Here are some points, each followed by its number:
[-12 -12 -23 -24 23 -36 -19 -8 27 2 -22 3 -21 9 -19 41 -8 -49 6 8 -14 44 20 5] 0
[-32 -5 19 -28 0 -13 15 9 23 -13 -55 2 -9 -34 7 8 -19 -18 -64 0 -35 -17 39 -9] 1
[-4 -24 19 19 -6 15 -21 -8 -4 -16 18 10 2 37 -3 37 8 18 13 6 -32 14 -6 4] 2
[25 7 2 20 -35 32 15 29 12 33 6 3 -17 -11 -12 -57 -2 7 34 55 28 9 -46 20] 3
[19 -3 0 -20 -4 34 25 -20 19 -2 1 5 6 3 11 9 -1 8 -1 7 11 22 5 39] 4
[-36 16 -31 6 12 11 -6 2 6 -17 -20 15 -39 -26 -8 -18 -37 -41 8 -23 -5 -14 12 8] 5
[-53 14 17 -43 49 -67 -24 -23 13 -43 -1 -35 -7 13 -20 67 0 0 -34 -52 -24 -17 36 -29] 6
[13 -28 14 15 -12 -21 -36 -1 -17 -42 21 -11 4 36 -36 3 11 18 23 -10 1 31 -1 -6] 7
[-14 15 33 26 -2 -9 -17 -13 -27 4 19 -20 4 21 -25 2 -1 14 19 10 31 -14 11 -7] 8
[-4 -26 30 -9 14 -39 18 2 -19 -12 25 -24 19 45 -2 35 21 45 -14 -39 -6 1 2 6] 9
[11 14 14 2 8 28 8 -22 -56 21 44 -45 47 21 -31 -2 9 43 26 5 2 15 -21 7] 10
[13 20 -40 -24 -7 -10 -10 -5 34 -5 -36 0 -2 12 -15 37 21 -21 -7 19 2 4 20 -25] 11
[-42 4 19 -17 11 -44 5 -33 2 -48 -18 50 -4 19 1 10 -16 9 -28 -33 -13 -18 -15 -22] 12
[2 -2 -1 -28 1 -8 -43 11 40 0 -16 10 -13 12 19 7 -17 -60 -9 9 -21 -5 0 15] 13
[-27 14 1 -29 22 -33 -2 -8 9 -41 -25 -29 9 -6 -5 22 13 4 -2 18 10 -24 -15 -31] 14
[-5 4 -5 3 2 -15 11 15 39 21 -14 25 -11 -11 24 24 -16 -9 6 23 30 -29 10 2] 15
[-7 3 -40 38 -55 25 -10 -19 42 21 -25 17 -21 -21 32 -25 -23 -29 -26 -14 13 7 25 7] 16
[43 -12 9 38 -34 4 1 -15 -17 11 33 22 28 46 -27 -17 1 39 27 1 -20 6 -11 8] 17
[-24 29 6 -64 72 -34 -2 -22 28 -13 -42 4 -23 -35 -21 40 -15 -80 -49 -33 17 -10 7 -11] 18
[-31 -14 -10 5 6 8 -11 -14 19 -40 9 -16 -11 -22 -15 -17 -14 18 26 5 -41 9 19 -1] 19
[0 -3 -20 -3 -15 4 5 10 -11 32 17 4 9 -38 16 -4 9 3 32 10 12 30 2 -21] 20
[5 -5 24 -10 43 -24 0 -8 -4 -10 -7 -24 11 25 -38 14 16 31 -16 1 -7 24 -17 -29] 21
[-12 -1 -23 2 -28 32 16 -29 -3 22 20 -25 14 3 27 -20 -19 7 -10 -8 21 4 0 -22] 22
[8 8 15 -30 7 -26 20 2 -1 -7 32 14 31 25 2 4 17 40 30 -13 -3 -14 -30 27] 23
[-25 -9 -12 -31 -6 -20 3 44 18 -30 -41 8 -12 -14 -8 22 15 -31 -27 -26 -23 -30 -6 -15] 24
[-17 29 -18 -24 9 -14 9 -6 13 -17 0 -12 -27 -24 -4 -4 -11 -24 6 -19 -20 -24 -18 -11] 25
[-40 10 5 -19 20 -18 20 11 27 -8 -30 41 -43 4 -17 27 13 -9 -43 -49 5 0 14 -24] 26
[-2 -1 -13 -10 39 -16 -30 3 14 -14 -25 -8 -39 -18 3 5 -11 4 2 -18 -12 -5 16 -9] 27
[-11 26 -6 -6 -12 -13 -17 19 13 27 -38 8 -38 -39 24 -3 -14 -31 -22 33 -12 -11 12 -17] 28
[10 -10 53 25 48 -6 16 -23 -15 10 36 -45 51 33 -26 -18 13 38 40 -20 1 5 -38 -5] 29
[-9 -10 3 6 9 -11 2 33 2 -19 38 -13 42 24 -4 29 7 19 34 4 -7 -2 -11 4] 30
[24 28 10 -18 12 26 -20 5 -18 7 -5 17 -21 7 5 -22 -6 -22 15 13 37 23 -25 23] 31
[11 -32 22 14 53 19 -9 38 -39 7 83 -36 33 60 -32 -16 37 123 23 53 13 44 -13 7] 32
[-1 -38 -17 18 -8 -12 2 -9 -2 -25 -14 8 9 26 -1 8 4 -24 -3 -24 21 5 -8 -26] 33
[66 17 -35 10 -69 78 -3 25 21 59 14 18 -53 -32 52 -105 -28 -10 35 45 10 -11 2
 5] 34
[11 -26 52 12 -4 6 13 22 1 4 3 0 5 36 -26 38 19 35 -28 -16 -18 11 17 16] 35
[34 19 17 -3 -26 10 5 -1 15 18 -25 32 7 -20 2 -45 -15 -39 7 17 -2 10 -27 -13] 36
[40 2 -13 10 -16 51 -3 4 45 40 -36 31 -8 -55 39 -77 -34 -24 -42 40 6 -36 -5 18] 37
[16 -21 -5 7 7 30 29 9 -1 -5 12 -21 26 13 12 -26 6 52 28 -30 11 -16 -7 17] 38
[26 -1 -18 -6 21 -23 -2 -39 -8 13 -2 24 8 -2 -1 30 -32 -27 -12 -2 11 -28 26 -3] 39
[27 22 -6 10 -23 2 -34 -34 31 37 -12 9 16 -19 15 11 -36 -30 -38 -10 9 -3 24 9] 40
Which point above is nearest to each new point, looking only along the 2 directions in which the numbered points spread most? Its number follows each.
[14 -24 1 12 2 15 14 38 -4 15 9 14 -8 -18 -4 27 -9 22 0 2 2 1 19 -7] 4
[11 23 -11 -14 8 19 23 9 5 21 1 11 -42 -39 -14 -7 0 3 -11 -18 43 -29 -29 10] 15
[-39 -6 3 -2 -7 -23 -25 20 -21 -8 10 12 13 21 -41 19 30 23 5 9 -8 -7 -22 9] 35
[-11 -11 11 2 18 -2 -17 10 4 -18 -4 3 17 -2 11 -8 3 5 -3 -4 -3 20 -17 -15] 19
[9 -17 -27 17 -5 -1 4 25 10 -5 17 -13 9 -27 26 -7 -9 -37 -12 33 8 2 2 2] 31
[11 -8 30 -9 -1 -9 26 -36 -21 -1 21 17 2 -3 8 -5 12 10 -17 -43 17 -12 17 27] 19
[-28 15 -29 -45 -38 10 19 -30 66 -17 -32 -12 -32 -25 17 -26 -39 -64 -49 -28 25 -8 20 8] 28
[25 -40 51 9 33 -4 15 -3 -90 3 63 -49 42 53 -25 16 28 80 43 -20 -36 39 -17 20] 32
[25 8 -32 -1 -18 48 23 3 0 47 -7 -5 -16 -33 39 -53 1 -23 17 10 9 7 4 -8] 36
[18 -11 -31 8 -6 3 -14 -17 -3 -18 -32 7 0 -7 28 27 -24 -10 24 7 -11 39 11 7] 15
[19 -26 38 8 5 23 13 4 -12 13 51 -36 20 11 -17 15 13 35 58 22 -22 -8 3 -18] 10
[-31 -7 12 3 3 13 -10 5 -15 -23 13 -18 0 2 -29 23 -2 40 -1 -24 -21 1 -24 -16] 35
[-4 28 -28 -13 -1 -17 -21 1 16 6 -12 -6 -11 -11 -6 -20 -8 -11 -1 -5 -24 -10 0 1] 15
[-11 17 -12 -7 -21 14 37 -18 35 18 -17 39 -4 -60 34 -30 -43 -28 25 4 30 15 -2 10] 16
[-36 -2 37 -33 14 -42 -20 -16 -13 -24 19 -4 -9 32 -9 0 1 -7 -16 6 -34 24 17 4] 14
[-1 -23 23 3 20 -7 19 -42 8 23 11 -3 17 19 -10 -16 -3 32 15 11 -12 18 11 2] 8
[-46 40 -24 -18 1 -20 -9 -16 21 9 -77 18 -52 -34 7 -26 -93 -59 -17 -12 28 -28 23 5] 28
[25 37 -52 -1 -57 21 45 5 46 19 -13 58 -27 -70 19 -69 -20 -65 19 25 20 -3 -4 -1] 37
[9 -1 -37 19 -47 24 22 19 -11 35 -17 11 -22 -26 5 21 -17 -23 -8 -12 0 -14 30 -15] 40
[18 33 -51 -8 -23 16 10 11 14 8 -11 19 14 -76 40 -15 -10 -73 -10 -3 39 -42 -1 -4] 16
[7 30 -40 -11 -12 19 -22 -3 1 0 -50 29 -41 -35 36 -30 -18 -55 -5 -30 20 -42 16 -24] 28
[-68 19 18 -67 -15 -50 32 -27 33 -28 -52 -12 -21 7 -19 62 -18 -17 -61 -55 9 9 -14 -35] 18
[-23 27 -45 17 -12 24 -19 11 13 27 -19 17 -21 -79 28 -32 11 -34 -12 25 22 -28 3 17] 16
[-27 6 9 2 21 0 -45 -4 -40 -38 7 21 32 18 -5 35 19 0 12 -45 13 -12 29 -9] 21
[12 17 -20 2 -16 22 22 -6 41 13 -42 17 0 -42 31 -41 -23 -37 -37 25 16 -16 0 -3] 16
[64 -76 40 77 23 34 -23 18 -42 11 127 -65 46 71 -24 10 15 127 104 43 -16 46 -25 31] 32
[-47 5 -16 -7 53 -32 8 0 -40 -10 25 5 -26 6 -18 49 -2 -33 19 -12 14 -6 13 0] 14
[52 -3 -47 49 -40 78 -7 21 24 24 7 3 -10 -19 -3 -100 0 36 40 38 -25 10 11
 28] 3
[-18 4 -23 10 0 -12 1 -20 41 9 -11 6 -25 -40 20 -33 -10 -21 8 -6 22 -19 -30 -22] 40
[-22 34 -9 5 -22 -19 13 10 11 6 -43 2 -28 -26 14 -25 -26 -53 -29 -22 28 -7 -15 33] 28
[14 11 -4 -15 -1 -2 12 8 -40 36 13 26 -26 20 -9 2 -18 -15 5 14 2 10 -29 -4] 4
[16 15 -10 -2 -7 -21 -21 -15 5 17 -30 4 7 7 9 2 -20 -12 -1 5 -1 14 9 -2] 15
[31 -23 15 9 41 31 -16 25 7 6 0 -3 -4 5 -14 36 3 24 -24 8 -9 20 36 -7] 19
[-29 22 -3 5 -15 24 22 -33 39 3 -28 11 -4 -42 34 -22 -16 -28 -6 -39 27 -34 4 -21] 28
[-20 22 30 -11 10 -3 -12 10 -8 19 9 -32 -10 15 9 27 32 -31 -23 -15 1 -16 -15 -4] 33
[-33 -6 -12 -29 27 -4 -6 -7 -10 13 -4 3 4 -24 1 29 8 -25 -29 -38 -6 -2 23 -15] 0
[-31 14 5 -23 -19 7 25 -4 -12 28 -17 18 -28 -40 6 -1 0 -9 11 -12 16 -18 0 -1] 15
[4 9 -12 -1 -5 0 4 -33 -10 11 -15 11 1 -46 -9 -15 -8 -29 -9 7 10 17 -7 -1] 15
[12 -33 8 -2 37 -25 -7 24 -23 -9 10 -2 9 59 16 -6 10 30 -8 2 -26 0 30 -23] 35
[7 23 23 -30 -4 -21 -8 3 -8 -18 25 -18 1 4 9 -37 -7 34 23 10 -20 9 14 18] 8
[21 -13 12 -5 27 -25 -18 -1 -29 -28 20 12 18 18 -17 29 41 10 -1 23 7 19 -18 8] 35
[-19 -23 -2 -17 -1 -13 14 -12 -11 -15 -22 -14 -15 2 -15 21 -1 -18 -23 -11 25 7 35 1] 27
[-34 24 -16 -4 7 -2 -19 -33 18 -53 -25 23 -15 -10 12 25 -6 -64 -27 -17 6 -22 -1 -19] 1
[33 27 -34 3 -7 38 -7 -5 47 25 -18 19 -34 -7 28 -28 -5 -34 -1 20 -7 2 5 -21] 16
[26 29 8 8 8 6 12 5 -1 21 24 -10 9 6 25 -1 10 49 16 16 -5 7 -2 29] 38
[-35 18 -16 -24 -45 -40 26 7 23 -39 -56 36 -16 -28 55 9 -34 -69 -23 -44 15 -31 -15 7] 1
[5 1 -66 -12 7 33 13 -3 27 5 -48 39 -2 -29 34 -1 -8 -32 -30 8 33 -13 -3 -5] 28
[14 9 8 9 23 -22 23 20 -1 -7 -29 12 4 2 -3 -8 -13 -43 8 3 -15 9 -5 -10] 39
[-22 -37 23 -9 21 -55 -11 0 -12 -32 -4 -12 11 0 -35 -4 -17 -36 1 -4 9 12 25 -12] 14
[-12 -16 -13 -18 -5 10 -38 -3 18 -22 -39 7 -7 10 37 -31 -8 -5 5 -25 -10 19 -11 -6] 15
[-25 -5 13 -18 -17 0 21 14 9 12 -5 15 -28 4 24 17 23 -19 11 -16 15 10 29 9] 39
[-17 6 -11 -3 2 39 3 31 4 26 -20 -33 -4 -8 -5 -1 8 0 1 -4 14 -15 3 3] 4
[-21 4 6 7 13 -19 30 -11 -29 12 3 -7 -10 -2 -2 19 0 -32 -9 -33 19 -3 -5 -10] 33
[16 -21 15 51 7 -18 -36 -2 -45 -5 64 -33 28 8 -34 13 17 63 27 -12 -31 25 -6 -39] 29
[-12 1 -12 -23 -28 3 2 -1 -8 13 -30 8 -3 3 -8 0 31 -11 -29 -17 0 0 12 -8] 39
[4 -5 -28 3 -29 5 11 23 -24 -10 19 -3 16 -14 11 8 -9 2 10 7 0 -7 -34 -31] 4
[-30 23 -35 2 -27 -6 28 -26 -4 2 -43 29 -31 -19 36 15 -32 -47 -14 5 -6 -13 -11 12] 28
[33 -18 8 35 3 -4 -2 31 9 -14 60 -30 13 44 -2 10 36 61 37 8 -4 36 2 6] 10
[-29 22 1 -11 -12 22 22 3 12 -11 -32 -21 8 22 27 17 -5 14 -12 -1 -30 -17 15 -33] 33
[-31 -6 29 -31 30 -41 -12 5 -17 -12 50 -24 5 15 -17 41 -19 -1 12 -22 -32 -2 5 -4] 21
[20 -17 -54 7 -5 23 1 13 2 1 30 12 37 15 -11 -27 -9 33 29 14 5 -1 2 -1] 38
[-5 21 -24 -28 36 -25 5 -40 21 -11 -51 -6 -20 -49 10 27 -19 -44 -19 -5 36 20 -7 -20] 1
[32 -2 59 -17 -3 -27 31 11 -41 11 44 -12 55 15 -18 -3 8 49 38 40 25 44 -18 41] 10
[-41 2 -21 0 -38 6 -17 -29 11 -10 -48 10 -13 -36 57 6 -44 -81 -45 -17 12 -36 9 -7] 28
[20 19 27 3 7 9 -3 -32 -3 -13 -7 -7 9 21 25 9 30 3 2 14 -31 13 12 -8] 19
[-15 17 17 -11 17 -20 3 2 -24 -9 -3 -24 10 -18 -6 4 14 -18 -6 9 -26 21 5 14] 33
[-18 10 25 -11 56 -28 -24 22 -22 -23 17 -38 14 4 4 27 4 13 -2 -33 -38 28 5 -28] 21
[7 6 -33 0 -15 -26 -23 -13 34 20 8 -3 -8 -12 7 -10 -17 -7 -9 0 -38 28 22 -1] 15
